In the rows, zero is written as 128.
Each run below is a few steps of one of 8 hidden systems, one row a step.
j447, trace 1 (11 x 18):
[[130 112 118 111  91 156  95 202 160 164 142 125 191 105 164 140 202 124]
 [106 145 103 148 141  98 161 122  87  66 131 116 105  68  97 217  91 131]
 [149 112 174 139 176 166  94 105 170 151 101 142 108 208 123  96  51 138]
 [145 137 135  63  84 132 100 176 110 114 155 124 206 121 144 110 208  93]
 [123 132  98 158 126 129 207  79 120 100 176  99  80  64 108 191  93 110]
 [117 125 161 128 159 147  60  71 171 125  75 126  90 205 123  66 113 177]
 [178 140  65  73  79 115 124 209 101 156 138 134 192 107 143  83 184  89]
 [127 119 147 211 125  81 203  87 116 116 165 102  65  86 112 215 133 131]
 [ 77 131 167 125 159 169  63  94 145 144  42 172  96 168 125  41  86 146]
 [179 108  65  87 109 119 117 240 146 160 154 121 212  91 161 129 202 118]
 [ 98 167 156 204 130  76 176  83  87  80 146  98  85  90  90 238  86 118]]
j731, trace 2, 11 rows:
[[ 74 126 168 140 126 150 104  76 101  59 141 138 118 130  95 200  86 186]
 [132 144 177  69 218 154 123 113 166 102 141 133 154 168 151 122 125  58]
 [196 139  78 131 111 127 113 121 174 144 207  58 164 123 141 164 172 156]
 [ 92 137 117 124  64 163 153  78 128  78 118  85  69 159  94 150  40 129]
 [155  75 137  82 193 114 160 146 182 119  87 131  83 195 157  83 156  93]
 [228 117 104 167  72  94 127 142 125 149 157  89 120  67 106 134 178 105]
 [ 58 102 152 190  87 172 139 104 140 136  77 133  52  97 110 145  59 146]
 [153 115 138  95 222 111  90 173 140 102  39 186 113 147 144 126 172  93]
 [215 126 131 181 131 100 117 161 110 166 203 116 185  51 102 172 118 134]
 [ 27 141 189 174 102 163 105  69 127  93 114 126  93 143 114 192  84 180]
 [154 138 136  37 221 166 108 155 158  97 103 166 156 171 160 131 147  51]]
j763, trace 3:
[[143 116 142 118 123 168 114 103 138 144 195 136 160 119 144 139 156 140]
 [117 179 119 144 129 115  97 125 145 123 140  74 167 122 106 140  86 147]
 [134 115  90 108 126 105 157 144 145 109 110 103 100 197 137 136 124 147]
 [166 127 135  99  98 135 104 116 108 131 129 138 132 139 129  82 177 108]
 [118 129 157 171  95 130 118 131 151 164 118  97 124  99 110  93  94 124]
 [ 87 137  99 122 138 142 159 108 149 111  97 122  74 131 146 147 131 116]
 [166 141 113 117 169 138 105 122  97 146 112 189 133 131 135 116 142 115]
 [112 105 168 165 124 105 103 163 121 127 108 129 144  86 107 139 118 153]
 [102 115 122 111 131 136 194 139 129  98 149 121 113 118 138 174 117  96]
 [162 137 122 119 151 160  98  97 123 151 170 163 152 145 146 141 147 147]
 [118 146 139 137 123  98  87 154 128 108 119  87 172 111  97 125  95 154]]
j376, trace 4 (11 x 18):
[[113 136 146 126 142 123 156  80 112  86 151 112 106 152 113 154  93 133]
 [149 147 128  89 157 120 128 142 133 130 127 133 151 191 146 105 136  94]
 [121 136 114 136  65 133 125 138 141 151 169  89 160 140 136 136 149 151]
 [104 136 125 136  97 131 165  78 122 120 121 111  75 125 114  98 101 114]
 [141 119 126 119 152  98 117 156 142 151  84 139 121 157 146  77 166 127]
 [120 119 123 147  71 118 121 159 110 140 143 115 154  71 124 137 163 144]
 [ 87 117 150 159 143 147 152  88 119 129 114 160  77  98 117 129  90 122]
 [128 130 112  99 192 108  98 164 133 117  83 157 148 148 141 120 141 140]
 [145 133 126 151  96 121 120 156  96 138 178 124 182  95 112 166 117 152]
 [ 93 136 163 139 138 145 155  72 120  97 133 131  83 156 118 158  84 117]
 [146 135  99  71 172 125 119 164 141 122 114 141 163 182 150 100 140 117]]
j47, trace 5, 11 rows:
[[ 94 139 124  99 129 138 149 138 119 142 134 160 148 127 160 116 168 101]
 [145 141 102 164 143 115 114 122 130 169 134 138 135 146 132 140 117 177]
 [ 85 164 142 116 129 120 114 126 109  91 115 112 146 112 111 133 100 122]
 [144  89 144 120 155 109 169 157 122 134 138 147 126 166 137 123 122 121]
 [116 133 129 126 103 140 109  96 128 118 167 109 144 132 131 136 160 173]
 [116 145 123 122 149 139 146 120 123 150 130 138 134 108 123  85  79 107]
 [115 116 120 133 121  86 135 152 146 122 101  98 114 171 130 122 144 156]
 [151 143 102 109 116 124 141 110  84 110 167 138 145  98 116 130 141 119]
 [111 109 177 164 139 125 121 110 133 150 115 141 111 121 118  94 108 146]
 [ 93 145  97 100 123 121 139 155 128 128 112 126 142 139 159 129 172 118]
 [170 137 104 159 145 113 129 113 103 146 154 143 131 130 113 148 107 156]]
j47, trace 6, 11 rows:
[[182  65  77 149  59 147 127 131 164 160 144  93  93 119 123 106 146 179]
 [109 168  97 123 120 152 114  66 133 103  98 108  74  34 105 100 130  87]
 [182 114 150 160 145  81 131 174 135 166  57 144  88 139 131 105 166  68]
 [134 125 105 151  58 130  91 157  95 121 127 144 137  79 131 202 198 147]
 [121 138 158 162 187 180 116  93 109 144 113 205 107  77 119 166  80  99]
 [111 138 175 127 156 127  80 182 181 127  76 123 154 198 158 165 163 110]
 [172 136  79 112 101 162 138 164 110 130 195 132 179 126 129 205  93 123]
 [112 104 186 144 142 176 107  70 163  95 129 110  89 145  96 135  40 148]
 [133 119 124  46 129 143 138 170 185 106 115  88 141 165 158  86 167  65]
 [208 104  67 169  74 129 148 120 144 172 186  83 115 114 117 139 121 162]
 [ 85 154 150 129  95 161 104  64 123  87  81 110  63  74  89  89  97 101]]
j447, trace 7:
[[126 165 147  97 115 185 130  99 128 156 178 149 163 181 169 140 154  83]
 [123 115 107 104  89 155 127  74 102  88 188 115 130  74 106 122 142 174]
 [122 122  94 115 139  95 170 111 154 112 120  74  93 176 121  73  80 156]
 [142 170 108 132 115 104 130 120 107 178 122 154 135 198 165 108 193 118]
 [130 111 122 165  77 121 147 117  74 157 153 158 118  56 114 117 142 153]
 [ 66  84 147 149 146  99 160 151 161 122  91 110  99 134 127 106  99 173]
 [101 175 104 123 165 125 112 172 120 164 101 168 175 162 166 144 147 121]
 [149 122 142 173  99 145 113 138  98 146 176 146 166  88 111 187 108 151]
 [ 79  85 177 108 130 136 142 134 133  73 117 115 118 157 108 122  63 143]
 [129 156 101  73 181 153 136 130 145 137 153 146 169 172 167 125 146 102]
 [151 159 123 151  89 131 111  79 103 126 198 101 157  96 109 151 137 150]]
j331, trace 8:
[[ 77 122 171 170 108 119 145 111 143 143 129  96 116  91 108  84  94 141]
 [ 82 163 109 129 175 117 143 139 125 134  72 161 113 167 154 146 125 112]
 [170 110 121 150 136  92 105 181 100 146 146 151 171 110 126 155 156 161]
 [ 77 127 183 123  99 151 122 106 103  90 158 119 150  91 100 130  88 127]
 [113 132 102 101 177 173 155 123 161 149 130 157 127 168 166 144 110 105]
 [174 146  93 125 123 103  94 124 122 139 164 113 163 134 132 128 188 174]
 [130 139 148 125  73 135 137 111 110  95 144  83 128 123  86 117  59 111]
 [113  91 121 103 152 147 181 126 156 122 108 147  78 192 165 130 144 116]
 [177 146 100 131 113  97  98 136 104 163 132 137 147  92 131  85 201 126]
 [ 96 130 167 175  76 125 129 121 133 135 120  85 118 113  89 104  55 138]
 [ 78 121 106  98 185 123 168 146 134 106  77 165  96 171 160 148 135 120]]
j731, trace 9:
[[128 130 157 166  99  60 183 118  98 141 162  93 126 191 118 115 112 153]
 [101 101 173 106  57 164 141 125 119 130 116 148 106 158 149 107 180  87]
 [139 112  65  98 134 151 129 128 138 146 122 147 122  50 139  73 157 130]
 [111 179 102 181 129  75 121 125 114 157  94 105 123 110 106 109  93 153]
 [ 99 119 162 139 110 118 134 190 106 144  89 168 144 184 144 151 117 115]
 [146  89 137 101 132 139 126 130  83 117 164 180 154  89 129 124 175 148]
 [ 83 176 148 145 136 129 112  78 128 137 149 107 147  79 115  98 110 134]
 [ 84 170 107 114 140 136 120 159 152 147  98 124 151 179 165 142 131 121]
 [174 109  81  91 118 126 142 146  85 117 164 146 156 147 125 132 123 147]
 [101 120 171 138 109 111 155  82 120 118 160  97 116 128 108  79 107 153]
 [ 93 150 131 110 112 135 138 142 157 140  95 120 118 146 162 115 180  76]]
j473, trace 10 (11 x 18):
[[205 134  97 153 144 126 160 149  89 147 137 167 111 112 115 183  93  76]
 [124  86 209 141 182 150  75 127 136 109 107 174 128 123 122 146 134 142]
 [ 88 200 148 108 123 164 129 109 133 126 150 108 166 100 135 139 113  54]
 [146 142  83 153 146 160 111  95 130 155 159 150 126 157 139 194 110 182]
 [158 121 126  73 146 136  86 115 120  39 105 115 119 123  91 127 114 123]
 [155 122 154 136 126 149 138 103 197 152 185  69 134 118 143 117 151 104]
 [112 148  91 136  84 141 120  81  88 119 120 157  92 103 132 153 190 153]
 [183 107  93 119 141 162 116 127 145 135  93 135  93 105 105  79  75 105]
 [104 115 159 153 128 126 122 151 187 128  94 101 103 124 154 174 181 109]
 [158 175 120 160 122 107 151 109  70 143 140 154 120  91 114 153 130  78]
 [137  87 164 144 143 180  81 132 135 147 105 184 122 149 124 134  95 151]]
j473, trace 11 (11 x 18):
[[158 161 175 175 115  88  75 145 132 167 125 114 157 108 133 136 202 106]
 [106 114 140 153  52 174 147 125  77 139 142 161 117  90 104 151  67 117]
 [104 105 112  94 222 162 156 118 159 117 110 173 103 154 163 137 110 122]
 [146 197 129 137 159  86  61 139 140 123 113  92 183 115 123 137 166 117]
 [141 116 155 165  49 150 129 111 111 126 170 106 124 135  95 168  71 140]
 [113  87 116  62 169 168 168  97 127  92 141 170  98 152 155 132 153 122]
 [150 172 104 127 171 106  71 120 157 149 122 100 166  75 131  81 165 133]
 [114 133 139 178  35 142 114 113 134 130 118  80  92 137 103 156  90 145]
 [154  91 104  85 147 148 194 131 116 108 127 166  82 156 152 144 143  83]
 [154 131 140 145 185 101  74 146 141 154 114 143 160  69 128  98 181 142]
 [ 82 157 167 172  52 151 116 118 125 135 109  95 114 109 102 137  75 112]]
j752, trace 12:
[[143 113 131 109 103 169 125 165 136 149 144 127 161 130 128 116  82 105]
 [ 98  83 111 121 103 127 157 129 137 108 116 122  89 133 139 131 155 162]
 [156 178  94 124 134 113 135  96 113 143 127 114 118 132 120  89 112 103]
 [127 104 168 157  93 138  90 158 146 165 111 128 144 137 130 108 133 133]
 [ 86 136 113 113 113 110 162 141 102  98 107 131 110  93 133 150 160 102]
 [140 158 121 157 168 124 114  87 115 167 138 158 128 122 129 109 123 147]
 [114 133 172 119 124 114  84 164 143 106 117 102 174 148 121 138 128 129]
 [111 111 106 134 130 135 182 150 106 131 145 159 120 103 141 182 122 122]
 [141 138 135 120 154 127 112  61 121 113 150 130 116 161 120 108 135 166]
 [145 127 135 104 125 136 116 184 151 132 131 101 173 132 122 111  84 104]
 [101  89 111 142  92 134 174 133 132 135 133 131  89 135 148 162 154 153]]
j331, trace 13:
[[123 181 157 138 147  92 120 109 109 112  71 105 102  93  83  67  81  64]
 [ 99  95 156 180 139 110 151 189 176 167  81 136 106 178 164 183 138 132]
 [111 140 102 123 128 114  89 138  60 101 105 180 145  39 116 150 183 153]
 [134 114 186 167 169 160 120 128 153 154 158 131 156  94  99 126  28 123]
 [ 64 157 126  89 159 152 109 118 167  93 117 123 146 176 175 182 176 142]
 [215 145  51 129 118 136 123 147  98 143 176 136 159  81 118 166 122 120]
 [129  92 193 127 108 155 105  56 147  82 159  90 100 159  94 114  93 168]
 [133 153  82  59 140 153 150 151 165 113  91 116 113 154 164 112 149  41]
 [184 105  95 192  93  93 140 113 134 179 155 109  98 104 130 135 184 171]
 [108 153 163 122 104 122  85  97  91  81  66 123  96 125  75  77  75 112]
 [114  77 131 135 175 118 182 206 192 152  95 128 113 147 168 149 128  97]]
j752, trace 14:
[[126 113 112  90 185 118 171  94 160 103 164  98 118 104 137  97 141 132]
 [141 160 101 141 109 168 102 113 182 161 142  83 140 154 136 131  95 128]
 [131  98 114 122  66 146 110 163 113 104  79 141  98 149 116 146 115 130]
 [159 105 115 131 148  88 167 121 105 131 118 142  86 102 120  89 148 110]
 [131 156 167 152 126 131 105 101 160 160 142  94 140 119 132 102 154 103]
 [ 87 140 122 123 103 166 100 161 131 124  93 145 138  97 136 161 125 112]
 [130 125  99 147 165  97 132 120 102 115 103 161 100 112 120 147 135 163]
 [163 158 169 146 159  98 115 113 131 130 150 103 151 146 109 128 112 111]
 [113 100 162 118 112 173 132 153 144 124 147 144 146 125 142 168 123 111]
 [119 117  82 100 145 139 146  98 125  88 136 132 103 114 132 137 136 159]
 [169 145 119 140 144 116 115 119 147 142 138 101 133 152 109  96  80 140]]
j763, trace 15:
[[122 135 120 102 156 121 101 132 134 144  92 139 139 165 132  54 114 148]
 [104 131 123 151  98  73 150 154 112 150  96 117 112 103 131  94 168 128]
 [117 127 164 149 117 137 168  87  99 135 129 160  82 135 123 130 114  87]
 [ 78 121 150 121 161 171 105 121 133 142 121 175 145 117 143 112 116 148]
 [102 150  95 144 156  82 149 153 103 134 131 131 150  80 129 141 132 147]
 [140 117 162 142 142 101 160 116  95 110 153 146 118 172 124 174 127 131]
 [102 119 161  87 111 161 107 144 116 119 154 141 181 146 137 111 123 135]
 [114 143  91 141 109 106 153 132 134 152 168  86 157  97 128 110 124 157]
 [134 153 145 134 138 102 143  76 125 105 137 103  97 184 122 140 131 126]
 [112 129 138  98 112 148 104 152 123 148 103 151 155 175 140  76 124 121]
 [107 120  98 151  90 101 148 130 119 155 126 112 112  74 121  88 143 153]]
j376, trace 16 (11 x 18):
[[124 124 144 173  78  86 134 138 106 127 128  99 121 143 105 149 117 162]
 [108 111 154 103 128 124 172 112  87 101 117 164  94 140 132 116 142  95]
 [100 132 137 120 156 120 117 149 141 166 143 142 176 137 155 100 158 152]
 [ 87 167 108 151  85 118 129 136 108 127 125 100 144  91 111 142  97 136]
 [131 121 126 144 141 119 151 112 100 133  97 170  84 176 121 121  97 135]
 [129 117 142  97 136  93 106 157 111 105 131 131 169 148 134 112 177 151]
 [ 99 142 150 152  94 131 163 131 105 152 174 122 156  97 124 141 102 112]
 [ 83 148 117 131 150 130 142  99 133 123  88 141  88 175 142 135 114 139]
 [156 131  96  97 122 105 101 167 101 132 123 138 170 145 123  86 137 147]
 [110 124 171 179  88 102 154 119 117 138 166  99 130 116 115 149 116 140]
 [ 84 139 129 102 147 139 162 110 114 105  90 155  90 146 145 127 134  91]]

Name the system that made each run.
trace 17 (2 x 18):
[[139  89 138 122 144 134 125 151 152 132 108 151 110 189 155 146 160 139]
 [168 141  91 108 102 118 140 121 105 101 166  98 141  87 112 130 148 110]]

j752
trace 18, 2 rows:
[[184 173  94  86  81 117  89 130  91  79 107  99 131 169 100 126 134 100]
 [168  62 186 149  84 147 158 123 147 166 184 123 120 170 130 104 123 127]]

j376
trace 19, 2 rows:
[[109 130 162 145 149 142  97 145 150  99 119 111 143 129 112 180  74 136]
 [154 100 110 113 166 136 153 141 127  99 126 154 104 150 138 191 124 123]]

j752
trace 20 (2 x 18):
[[119 133 122 125 173  75 133 147 144 134 103 102 140 102 120  67 123 139]
 [111 166 141 173 105 115 142 139 145 172 132 108 137 146 154 174 148 109]]

j752
trace 21 (2 x 18):
[[111 139 113 145 134 179 163  89  97 144 129 187  88 124 126 159  61 112]
 [138 124 161 101 172 120  62 139 169  96  76 116 134 189 131 110 151 145]]

j47
trace 22:
[[121 166 185 158 153 122  86  88 133 152 104 147 115 120 140 119 194  98]
 [127 148 106 141 101 130 110 208 101 182 102 168 179 122 144 144 129 112]]

j47
trace 23, 2 rows:
[[153 115 138 124 148 123 110 134 137 140  87 141 106 144 123  72 120 111]
 [135 101 123 147 110 104 124 175 144 131 125 111 143 100 131 151 173 144]]

j376
trace 24, 2 rows:
[[118 171 129 155 124 129 114 143 103 151 125 142 157  71 117 137 110  96]
 [112  97 126 150 150 126 150 124 135 115 124 138  98 140 126 174  98 174]]

j763
trace 25, 2 rows:
[[ 95 185 158 138 186 125 124  86 162 138 107 116 115 153 142 115 118  89]
 [182 133  89 119 110 141  95 184 155 154 137 113 166 166 146 158 154 126]]

j731
trace 26:
[[143 125  82 141 137 112 148 137 139 124 115 120  97  93 134 165 152 128]
 [149 157 163 156 121 127  99  89 105 127 119 136 110 121 107 146 135  97]]

j47
trace 27 (2 x 18):
[[153  92 168 102 161 138 108 123 123  97 157 134 150 136 107 118 113 152]
 [ 87 143 144 103 114 148 124 105 153 120 164  94 153 117 139 105 147 124]]

j473
trace 28 (2 x 18):
[[145 117 114 125 149 142  80 118  74 155 152 209 172 163 124 116 117 214]
 [107  98 165 128  90  87 179 180 106 133 194  87 193 122 108  97  87 145]]

j447
trace 29, 2 rows:
[[130 191 106 116 135 156 136  73 132 125 154 103 126 134 133 138 115  85]
 [144 116 100 118 122 145 123 137 176 148 129  96 129 191 141 110 105 158]]

j731
trace 30 (2 x 18):
[[170  94 164 162  57 106 153 113  80 139 167 127 108 162  97 114 110 144]
 [ 71  96 127  85 117 171 110 106 125 106 109 154 120  78 130  69 156 155]]

j47
trace 31:
[[106 195  58 168  89 127 159 142  83 176  85 151 106 165 131 157  64 112]
 [137  86 131 108 104 105  97 104  83  95 112 156 108 207 111  93 145 214]]

j376
trace 32:
[[112 121 130 184  96 139  88 189 140 183  77 148 141 154 127 142  78 167]
 [104  99  83  85 114 116 174 111 103  50 118 119  79  78 113 131 151 131]]

j763
trace 33, 2 rows:
[[163 151 157 138  97 101  89 191 125 130 111  98 173 122 104 129 115  82]
 [122  82 103 143  62 162 165 133 159 128 131  98  80 136 133 156 114 141]]

j763
trace 34, 2 rows:
[[111  89 116 162 140 137 139 150 136 143 100 157 100 104 131 156 103 160]
 [138 129 117 112 179 107 109 117  97  85 119 150 130  95 109 143 137 146]]

j376
trace 35, 2 rows:
[[ 79 120 120 167 108 208 139  79 177 198 161 151 105 169 180 167 130 176]
 [121 154  66  59 141 120  93 106 137  58  89  79 124 104  95  51 104 142]]

j376
trace 36 (2 x 18):
[[128  91 188 119 136  47 138 196 120  73  93  98 137 151 105 117 141 124]
 [127 147 122 149 143 139 207 101 118 176 194 152 122 100 165 164 159  75]]

j752
